Where one turn sends some rows of the set: a few examples, then the rows asked
gek: [-30.1 -7.4 22.5 -2.1 0.8 -1.4 -7.9 -0.7 -0.1 8.5 -5.4 -0.8 13.0 3.4 -5.5 5.3 -17.8 -7.5 -13.7 17.6 -14.6 19.9 21.6 -15.6 20.5 -4.9 -9.1 -7.2 3.4 -12.1 6.3]
Dege: [-8.2 -2.2 -6.9 -12.3 -3.2 11.1 11.8 11.5 -1.9 -23.9 -23.7 -4.6 -3.1 -13.5 -3.8 12.8 -19.8 2.3 4.6 1.3 -7.3 32.6 8.9 -14.0 -6.5 -1.2 -20.1 -14.9 -18.3 -4.6 6.2]
nulo: [-6.9 -31.9 -12.2 5.9 -3.5 -11.9 -32.1 -6.8 5.8 1.1 4.6 19.6 -23.6 -10.0 -5.6 8.1 -4.1 -4.1 0.8 -11.2 -11.4 -14.1 6.0 -1.4 0.2 -4.6 4.3 2.6 8.4 23.1 4.9]
boka: [-29.1 11.8 -11.9 -11.7 -6.8 7.7 6.7 16.4 12.3 -18.5 17.1 -3.0 0.3 -17.8 -1.2 -6.3 12.7 12.6 13.8 15.9 7.8 -9.0 -28.5 -2.1 -25.3 -5.9 14.1 -2.6 0.5 -11.7 5.9]
doz: [24.9 19.5 4.2 7.6 8.2 13.4 12.9 -4.2 -2.9 -0.5 1.3 -22.4 -14.3 19.3 -16.5 -9.7 17.0 0.3 -7.2 -8.7 9.4 -22.9 3.1 18.4 10.8 -3.0 -2.0 -10.7 13.5 14.3 -3.6]
kup: [-12.0 -19.8 3.7 -11.2 -2.7 12.1 2.9 11.1 -4.5 8.1 2.9 -0.3 6.6 3.3 7.7 -12.8 -14.6 -18.6 -21.2 10.5 -31.6 19.2 2.6 -0.9 13.8 -7.7 -11.2 -23.6 3.3 -19.4 -7.5]
Nimef: [6.5 14.4 14.4 12.6 5.3 6.0 13.9 -12.7 5.0 -27.7 -8.1 -13.1 -12.8 2.1 -4.3 5.5 3.4 10.0 3.2 -21.7 13.1 -17.0 5.8 19.4 -0.6 -4.8 -6.1 -14.2 15.3 22.7 9.8]
likug: [-1.2 -19.8 -17.0 -4.9 -6.0 -7.1 -24.1 6.8 5.4 5.0 15.1 23.5 -32.4 -13.3 -10.2 -2.8 -3.0 -14.5 -2.8 -4.7 -22.8 -11.1 2.1 -6.0 2.6 -3.1 2.1 -0.9 -1.5 29.0 -3.0]
labar: [-29.6 16.2 -17.1 2.2 -1.2 -2.8 -9.7 -0.7 10.3 -13.7 -1.6 -22.4 6.0 -4.3 -11.4 9.4 7.2 17.5 10.5 25.0 17.8 -0.5 -21.6 -2.8 -3.1 -3.2 8.2 2.8 11.2 -13.4 12.6]
naf: [9.0 -34.2 -9.0 -6.0 0.9 22.9 5.1 4.5 -12.1 3.3 -17.5 -12.4 10.1 11.1 -0.3 0.8 4.7 8.9 -1.1 -5.6 5.5 7.0 4.7 -1.1 -15.3 -6.0 -2.6 -8.6 -3.5 -34.8 -3.3]
vune: [-1.0 5.3 9.4 -18.3 0.1 17.9 9.9 20.8 -8.0 14.6 -0.3 -0.7 1.2 3.4 -24.4 -2.6 8.2 2.0 2.7 15.8 4.8 8.2 21.9 -30.7 -7.8 0.7 -1.1 7.5 -27.0 -13.1 -2.8]
saf: [10.8 20.0 19.9 -11.9 0.7 -48.3 8.9 10.8 6.5 -10.8 -10.9 -1.8 -8.4 0.6 4.6 -0.9 11.4 2.7 -1.6 13.2 10.4 12.3 -8.9 -6.5 0.0 -5.3 6.6 -4.2 -1.9 30.6 -3.0]
mena: [-11.3 18.9 -34.0 -10.4 -3.6 9.2 0.6 16.2 5.7 -5.3 10.3 -23.0 -3.1 -2.2 -10.4 -10.7 11.3 2.2 1.4 28.6 -0.3 0.9 -35.9 2.6 -1.5 -3.1 5.4 -7.9 5.4 -15.8 -2.6]
beva: [-27.9 -24.7 30.5 -11.1 -3.2 10.8 3.6 9.8 -0.8 9.3 12.2 16.7 13.6 -3.0 8.1 -9.6 -5.3 -6.0 -9.9 4.2 -16.0 1.7 16.6 -10.6 -6.3 -9.1 3.4 -9.3 -1.0 -19.3 0.7]
tiv: [3.6 -23.0 -19.6 3.0 -1.5 -9.8 -34.4 -3.3 1.2 17.5 7.9 11.2 -25.5 1.5 -17.2 1.5 1.7 -11.3 -6.6 0.7 -14.0 -13.6 5.5 -4.8 13.6 -2.0 4.2 5.5 6.7 21.3 -2.5]
sevik: [22.9 -0.4 20.2 -13.1 1.3 -36.9 9.3 12.9 0.3 6.2 -0.2 -0.5 -1.9 12.1 9.8 -14.3 28.8 4.5 -4.1 7.6 15.7 -7.0 -12.9 0.8 -11.2 -8.7 20.1 -1.5 2.8 12.6 -11.5]
pif: [12.0 30.4 15.6 -3.8 2.1 14.3 25.8 8.6 4.2 -17.0 11.9 -2.2 -22.3 -2.4 -12.0 -12.0 10.3 -1.6 0.6 -12.6 1.7 -20.3 5.1 9.7 -3.8 -2.9 -2.9 -13.4 -1.5 30.2 -1.1]
tas: [24.3 -4.5 2.9 -7.6 0.5 -40.8 7.7 5.3 2.2 -13.4 -17.3 -10.2 -5.2 7.5 19.9 -5.9 12.3 2.2 -6.9 1.2 6.4 10.9 -23.7 13.7 -3.8 -9.5 5.3 -17.3 11.1 15.2 -8.0]

gek moves to kup
naf moves to vune
And these:
tas moves to sevik
pif moves to Nimef
nulo moves to tiv
mena moves to boka

